In the data rows, zero lies at 4.5, halfway between 4 and 5.
Each row has a hidden score. How much does it go up from the first row of each pair to the second? 10 means little or no change, 20 a big rise and 0 a big fall. The score is a weighted sum of the row's numbers plus the product of two more (or one squared), each taken from its middle value.
[6 4 3 3 5 6 4 3 8 5 7 3 4 1 4 4]
[3 6 4 5 5 5 6 5 4 4 4 3 6 2 4 3] >> 13
[3 3 3 5 6 5 4 3 5 5 5 2 4 4 6 5]
[4 5 4 3 4 6 7 4 4 3 6 4 4 2 4 4] >> 13
[5 4 5 5 1 5 3 6 6 5 4 8 2 7 2 4]
[4 3 3 6 6 6 5 6 5 3 4 4 5 5 5 4] >> 8
[2 5 4 6 6 3 5 4 2 7 3 3 3 6 5 4]
[4 3 5 5 1 4 4 4 5 3 4 7 6 5 5 5] >> 12
[5 2 5 4 5 5 3 1 6 4 4 4 3 4 4 5]
[4 5 3 3 5 5 6 4 3 5 6 5 6 3 6 4] >> 17
[1 7 6 4 6 4 6 4 2 5 3 2 2 6 4 5]
[5 3 6 3 6 3 4 5 4 6 3 4 7 4 4 5] >> 14
[3 4 4 8 3 6 5 4 3 4 4 3 6 5 4 4]
[2 7 4 4 5 5 4 7 5 5 4 3 6 4 6 4] >> 11
[5 2 3 6 5 5 5 2 4 4 3 7 4 4 3 5]
[5 3 3 5 5 4 3 3 4 6 3 3 4 4 6 5] >> 9
[3 4 3 5 4 7 6 3 4 3 4 5 7 3 5 3]
[5 4 4 4 6 6 5 4 4 5 3 4 7 4 3 4] >> 11
[4 5 4 4 6 3 4 7 1 4 4 3 4 4 7 5]
[6 4 9 3 9 0 3 0 5 7 2 2 4 8 8 5] >> 9
[4 3 4 5 4 4 6 3 5 4 4 3 5 2 4 6]
[4 6 5 3 2 3 6 7 4 4 7 6 1 9 5 3] >> 16
[3 4 4 3 2 5 5 6 5 5 5 4 3 4 4 4]
[4 3 2 3 6 6 6 4 4 3 6 4 5 3 5 4] >> 15
[3 4 2 4 4 7 5 6 5 4 6 4 4 3 4 5]
[2 6 5 3 5 1 5 4 3 4 7 4 0 6 4 4] >> 13
[5 4 3 3 3 4 7 4 4 2 5 4 4 5 4 3]
[7 3 5 3 4 6 5 5 5 5 5 5 5 3 5 5] >> 1
[3 4 4 6 4 7 7 3 4 5 5 4 6 3 6 4]
[4 6 4 2 3 6 7 6 3 2 5 6 3 3 4 5] >> 15
[4 7 5 5 4 5 6 6 3 4 7 6 2 8 6 2]
[4 4 3 4 6 6 5 3 4 5 5 4 5 3 6 5] >> 5
[5 5 4 3 5 6 5 6 3 5 4 3 5 3 6 3]
[3 7 6 5 5 2 5 5 2 6 3 5 2 6 6 4] >> 10
[4 4 3 2 3 6 4 7 4 4 6 4 5 3 5 5]
[4 4 3 4 4 5 5 5 3 7 6 6 6 2 4 5] >> 10
[3 4 5 6 5 4 6 2 4 5 3 7 2 7 5 6]
[5 9 7 4 1 2 6 7 4 4 6 5 0 9 4 5] >> 13
[4 4 5 5 4 6 4 7 4 7 3 3 5 5 4 3]
[4 3 3 3 4 6 4 5 1 4 6 4 6 3 5 5] >> 12
[5 5 2 4 5 6 5 4 2 4 5 4 4 4 5 4]
[5 4 4 5 5 5 4 4 6 1 7 5 4 5 2 2] >> 8
[5 3 3 4 2 5 4 5 5 4 4 7 4 7 4 3]
[3 4 4 6 4 6 5 2 4 5 5 6 3 4 5 4] >> 4
[4 7 3 4 5 5 4 2 3 5 7 5 5 4 5 4]
[4 3 5 5 2 4 4 4 4 3 4 9 6 5 3 4] >> 16
[4 4 3 4 6 4 5 4 5 5 3 5 6 4 6 5]
[3 5 5 5 5 4 6 4 3 3 7 6 4 5 5 4] >> 10
[4 6 4 4 5 7 7 3 3 5 7 6 5 4 5 3]
[6 3 3 6 4 5 5 4 4 6 4 5 4 5 5 5] >> 11
[2 5 4 4 4 5 5 5 2 4 7 2 4 7 5 4]
[5 3 4 5 5 4 5 5 3 5 7 4 4 5 5 3] >> 12
[3 5 4 6 3 5 5 7 3 4 3 6 5 5 4 2]
[8 3 8 4 1 2 0 9 8 5 1 6 6 7 2 5] >> 14
[0 6 5 5 6 5 6 6 3 6 5 5 4 5 5 4]
[5 4 5 5 6 5 4 4 4 5 4 5 5 3 5 7] >> 8
[5 4 2 5 5 6 5 5 3 4 4 5 6 2 4 6]
[4 5 3 4 6 4 4 4 3 4 6 3 3 4 6 6] >> 9
[6 4 4 4 4 6 4 5 1 5 5 5 6 3 6 5]
[6 4 5 5 4 5 6 5 5 5 5 5 7 4 4 4] >> 8
[8 2 9 5 5 2 0 4 6 4 3 5 3 7 3 9]
[5 6 5 7 6 5 5 3 5 4 6 4 5 5 5 3] >> 7
[5 4 4 7 5 5 4 6 5 6 3 4 4 5 3 4]
[4 6 4 5 5 6 5 1 3 4 5 6 6 3 5 6] >> 8
[5 5 4 1 2 4 4 6 5 3 5 6 2 6 2 3]
[3 5 3 4 5 6 6 5 5 5 5 6 6 3 5 5] >> 8
[4 4 4 4 5 3 5 6 6 4 3 6 7 3 4 4]
[5 5 9 7 7 0 2 3 4 8 1 3 4 6 5 6] >> 7
[6 5 5 5 5 6 5 4 5 4 6 6 3 4 6 4]
[4 4 4 6 7 6 5 3 4 6 3 6 5 6 5 5] >> 11
[3 5 3 4 4 6 7 4 4 3 6 5 4 3 5 3]
[3 5 2 3 6 6 4 5 5 4 4 3 4 3 3 4] >> 8
[5 4 6 7 5 4 4 4 4 7 3 4 5 3 4 5]
[5 5 5 3 5 5 4 2 5 5 5 5 6 4 3 4] >> 10
[2 4 4 5 6 7 7 5 3 5 7 4 4 3 5 4]
[5 6 5 5 3 4 3 8 5 4 1 6 6 4 3 3] >> 19
[6 3 3 4 4 5 3 6 5 2 4 4 4 3 5 3]
[3 5 4 6 6 4 3 5 3 7 4 4 6 4 6 4] >> 11
[3 8 6 6 5 4 7 2 4 4 5 6 5 6 3 3]
[4 2 7 5 6 3 4 4 5 5 3 0 2 4 4 4] >> 6
[2 5 3 2 4 5 6 9 6 4 4 4 5 2 3 2]
[5 4 4 4 4 6 5 5 4 5 4 7 3 3 5 6] >> 10
[4 8 6 4 5 4 7 3 4 3 8 6 1 5 5 4]
[3 7 4 4 4 5 6 6 4 2 9 5 5 3 5 4] >> 11
[5 5 4 5 4 5 5 2 4 5 4 5 6 4 5 6]
[5 5 3 3 4 6 6 4 4 3 7 2 7 1 6 3] >> 14
[7 2 5 5 2 4 2 5 7 4 3 8 3 5 4 5]
[3 5 2 5 4 7 5 6 3 5 5 4 4 4 4 3] >> 8
[6 3 4 5 4 4 5 5 4 5 6 4 4 6 5 4]
[3 5 4 5 5 4 5 6 3 4 6 3 4 8 4 3] >> 10
[3 7 5 2 3 4 5 7 3 5 8 3 3 9 5 4]
[2 4 4 4 6 4 4 5 4 5 3 2 5 5 6 4] >> 7
[5 3 5 4 5 5 2 3 4 7 2 3 5 5 4 5]
[8 4 8 7 5 4 2 6 6 6 2 4 4 5 3 5] >> 14
[5 6 3 3 5 6 7 5 4 3 6 3 4 3 5 4]
[3 5 3 6 6 7 5 5 4 5 6 7 7 3 5 3] >> 10
[3 5 3 3 2 6 6 6 3 4 5 6 2 3 5 3]
[3 3 3 7 5 5 5 3 5 5 4 4 5 5 4 2] >> 8
[6 5 3 4 5 5 4 2 4 6 5 3 5 4 4 6]
[4 3 5 6 5 6 6 3 3 4 5 5 5 2 3 5] >> 8
[3 5 2 4 4 7 6 5 4 3 6 4 7 4 5 3]
[2 5 4 3 5 6 4 3 4 5 7 4 7 3 5 4] >> 6
[2 6 4 4 4 5 6 5 4 5 3 6 5 4 5 6]
[3 7 5 5 5 5 5 6 3 5 5 5 6 5 3 4] >> 14
[3 3 5 4 5 6 6 6 4 6 4 4 7 2 4 5]
[6 7 7 4 6 3 4 1 6 8 3 3 4 5 7 6] >> 8
[4 3 3 3 3 6 4 3 4 4 6 6 5 4 5 4]
[4 1 5 6 0 3 3 5 5 3 3 9 4 5 2 5] >> 16
[4 3 4 7 7 4 5 4 3 2 5 5 7 5 6 5]
[4 6 4 6 5 3 4 4 4 5 3 5 6 4 6 5] >> 7
[2 9 7 3 5 0 6 3 3 5 7 4 0 9 9 4]
[2 7 5 3 5 6 6 7 4 3 6 4 7 4 4 2] >> 7
[5 4 6 5 7 3 2 7 5 5 2 4 8 5 5 5]
[5 4 4 4 4 5 4 8 4 6 4 1 5 5 4 4] >> 4
[7 6 9 3 3 3 1 9 8 2 4 7 7 6 3 2]
[5 4 4 5 6 6 5 6 3 6 5 5 3 7 4 4] >> 1
[5 4 3 5 2 5 4 3 4 4 6 6 4 5 5 5]
[9 0 9 5 3 0 0 3 9 3 1 5 4 7 1 6] >> 9
[4 4 3 3 3 5 4 6 6 2 7 4 5 3 4 4]
[5 3 3 5 4 7 5 7 3 3 6 3 9 2 3 6] >> 13
[4 7 5 4 1 6 5 6 2 5 8 2 3 6 4 3]
[8 4 9 7 9 0 0 4 5 8 0 2 4 6 6 7] >> 12
[2 5 4 3 4 6 6 3 3 3 6 5 4 3 6 4]
[7 2 7 3 6 2 1 0 6 6 4 3 6 5 4 7] >> 9
[4 8 6 4 5 1 6 2 2 5 7 4 0 7 4 4]
[3 6 4 5 6 4 5 3 5 5 7 3 3 3 4 5] >> 3
[5 4 4 4 2 5 4 5 6 3 5 6 5 4 5 4]
[3 5 3 3 3 8 6 4 2 6 5 5 6 2 5 4] >> 8
[6 3 4 5 4 6 4 3 5 2 4 6 5 5 4 4]
[7 2 7 8 6 1 0 2 8 7 3 3 5 6 3 9] >> 7
[7 5 6 5 5 4 6 5 4 5 3 3 6 5 5 4]
[4 4 4 4 4 5 4 4 4 4 3 5 6 2 4 6] >> 6
[5 3 5 3 6 3 3 6 6 7 2 4 7 6 5 5]
[2 4 3 5 6 5 6 4 3 5 7 4 5 4 5 5] >> 7
[8 3 7 3 0 4 0 8 8 2 4 9 3 6 0 7]
[3 4 3 3 1 6 4 6 4 3 5 7 4 5 3 5] >> 2
[4 3 3 2 5 7 5 4 5 4 2 5 5 3 7 5]
[4 4 3 2 3 3 6 5 5 3 5 4 0 6 5 5] >> 16
[0 5 4 5 6 5 5 3 3 5 4 3 4 5 5 5]
[5 4 3 4 6 6 3 6 6 5 7 2 7 3 7 4] >> 13
[4 4 5 3 6 5 4 5 7 6 3 2 6 6 3 6]
[3 5 4 5 4 3 6 3 3 5 7 4 1 3 5 3] >> 12
[4 5 4 4 4 8 6 3 3 4 6 4 5 3 6 3]
[4 5 5 6 3 4 6 4 4 2 4 9 4 4 3 3] >> 15
[5 3 7 5 7 4 5 3 3 8 1 1 5 5 5 5]
[4 5 3 3 6 6 5 6 5 5 5 3 6 3 7 4] >> 13
[5 6 3 4 4 6 5 5 6 6 3 5 6 4 5 4]
[5 5 3 2 4 6 5 4 5 2 5 4 4 4 5 4] >> 13
[4 5 2 4 6 5 5 3 4 4 3 6 5 3 5 5]
[5 5 4 6 5 6 6 4 3 5 5 4 4 6 6 5] >> 9
[4 4 4 6 5 6 6 4 4 3 5 6 6 3 4 4]
[5 5 3 6 5 5 5 5 3 4 3 6 6 6 4 6] >> 14
[4 4 4 5 6 5 5 5 3 8 3 2 7 3 4 5]
[4 6 3 6 6 5 6 3 4 5 6 5 5 6 5 4] >> 12
[8 4 9 4 9 0 1 2 6 7 2 0 3 5 8 6]
[4 5 5 6 7 2 2 3 3 7 3 2 4 4 5 5] >> 9
[4 2 1 7 5 7 5 4 6 4 5 4 4 4 5 3]
[4 3 3 6 4 7 5 5 6 4 4 5 4 6 4 3] >> 11
[6 1 6 3 1 5 2 5 6 1 3 9 5 5 0 5]
[3 6 3 5 4 5 6 6 4 4 5 6 2 5 6 5] >> 6
[4 4 3 5 6 4 5 3 6 5 5 4 4 4 6 2]
[3 6 5 3 5 2 4 5 3 5 4 2 4 4 5 5] >> 10
[4 5 3 2 6 5 4 5 4 7 5 4 4 2 4 4]
[3 4 5 5 4 6 8 5 4 5 4 4 6 4 4 4] >> 10
[6 5 2 6 5 4 5 4 4 4 3 5 4 3 5 5]
[9 1 9 7 4 0 0 2 9 7 0 5 2 7 1 9] >> 3
[5 4 5 4 5 5 5 6 5 4 5 4 5 4 3 4]
[4 4 6 3 2 5 5 6 6 4 4 3 4 5 3 4] >> 7
[4 6 3 5 5 7 6 5 4 5 6 4 6 4 5 3]
[4 9 7 3 3 4 8 7 4 3 8 6 0 9 3 3] >> 12
[3 5 5 5 4 6 6 4 3 3 4 5 4 4 3 5]
[6 2 4 5 3 5 4 4 5 5 2 6 5 5 4 3] >> 12
[3 6 3 3 4 5 5 2 4 3 6 4 5 3 5 3]
[3 6 3 6 5 5 6 6 2 5 5 3 3 4 5 5] >> 10
[5 5 4 6 5 7 6 3 4 6 3 5 5 4 4 5]
[6 1 5 4 1 4 3 3 7 2 3 9 3 7 2 5] >> 13
[3 6 4 4 6 5 4 4 6 8 4 3 6 3 5 5]
[3 5 5 4 3 5 5 3 5 4 6 6 2 5 5 4] >> 11
[7 3 7 6 3 2 3 4 7 5 1 6 3 5 5 7]
[5 5 5 5 6 4 6 3 7 5 4 2 6 6 5 4] >> 12
[2 4 3 5 6 5 6 5 5 5 4 3 5 3 6 3]
[6 3 5 5 2 5 2 5 7 4 6 7 4 6 3 4] >> 14
[4 4 3 4 5 5 4 5 5 4 4 6 6 3 5 5]
[6 4 6 6 0 2 2 5 8 3 2 9 3 7 1 4] >> 13
[4 2 5 6 3 6 5 5 5 4 5 7 5 5 2 3]
[3 4 3 2 3 5 5 4 3 4 5 5 5 4 5 4] >> 9
[3 8 6 3 2 3 6 6 4 1 5 5 5 6 3 0]
[3 4 4 4 5 7 6 4 5 5 6 6 5 5 4 5] >> 5
[2 3 3 6 5 5 4 3 4 7 4 4 5 4 6 6]
[4 5 2 5 7 6 4 3 3 6 5 5 5 4 5 5] >> 13
[4 4 4 4 4 5 4 4 6 4 5 7 5 4 3 7]
[4 6 5 2 4 2 5 1 3 4 6 4 0 6 6 3] >> 16
[8 4 5 4 4 2 1 3 7 3 3 6 4 3 4 7]
[6 4 7 5 6 2 3 5 5 4 3 5 5 3 5 5] >> 12
[5 4 3 4 4 7 6 5 3 5 4 6 4 3 5 4]
[5 6 7 5 2 5 4 8 4 3 4 8 5 4 6 3] >> 19
[6 3 4 4 2 6 3 7 4 3 6 7 7 5 4 4]
[2 6 4 3 4 5 6 6 4 4 8 5 3 4 5 3] >> 2
[4 4 3 5 5 4 5 5 3 2 3 4 5 3 7 4]
[4 7 5 5 3 4 6 4 4 1 8 6 1 7 6 2] >> 9
[4 5 3 3 5 6 7 7 4 4 6 5 4 6 5 5]
[2 6 5 4 6 5 5 4 2 5 5 3 1 6 5 3] >> 5
[4 4 5 6 6 5 4 4 2 7 2 2 5 5 6 5]
[5 4 4 3 4 6 5 5 3 3 5 4 6 6 5 6] >> 14
[4 8 5 1 0 4 5 8 6 0 7 3 2 7 1 1]
[5 6 5 3 1 3 5 9 6 0 7 6 2 6 2 4] >> 12
[3 4 4 7 7 5 5 4 3 4 4 4 7 4 4 4]
[3 8 5 3 3 4 5 8 4 4 5 3 3 6 3 4] >> 9
[6 4 4 7 6 5 4 3 6 6 3 6 6 5 5 5]
[3 3 4 4 7 5 4 5 3 6 5 2 5 2 3 5] >> 7
[5 5 2 3 5 5 4 4 4 5 4 2 6 3 5 4]
[4 5 4 4 4 6 6 6 4 5 5 4 5 4 6 5] >> 8
[6 4 9 3 9 1 2 6 5 9 1 0 7 6 6 6]
[7 4 6 5 3 4 3 5 6 3 3 5 5 5 3 4] >> 10
[5 4 5 4 6 5 4 5 5 6 2 5 4 5 4 6]
[6 5 7 7 6 4 4 3 4 8 1 4 8 5 5 7] >> 11
[6 4 9 6 8 0 0 4 5 7 0 2 1 6 7 8]
[8 6 7 5 1 3 2 7 6 4 2 8 6 3 2 2] >> 19
[4 3 3 5 4 6 5 4 5 6 3 6 4 4 6 4]
[4 4 4 4 4 6 5 6 3 5 5 5 6 4 6 3] >> 14
[4 5 5 7 6 3 4 3 3 5 4 4 6 3 7 5]
[3 6 6 5 5 0 4 4 2 7 4 1 5 6 4 5] >> 10
[4 3 4 6 4 6 5 4 4 7 4 4 6 4 5 5]
[2 5 5 5 5 5 6 4 5 5 3 3 4 3 4 5] >> 7
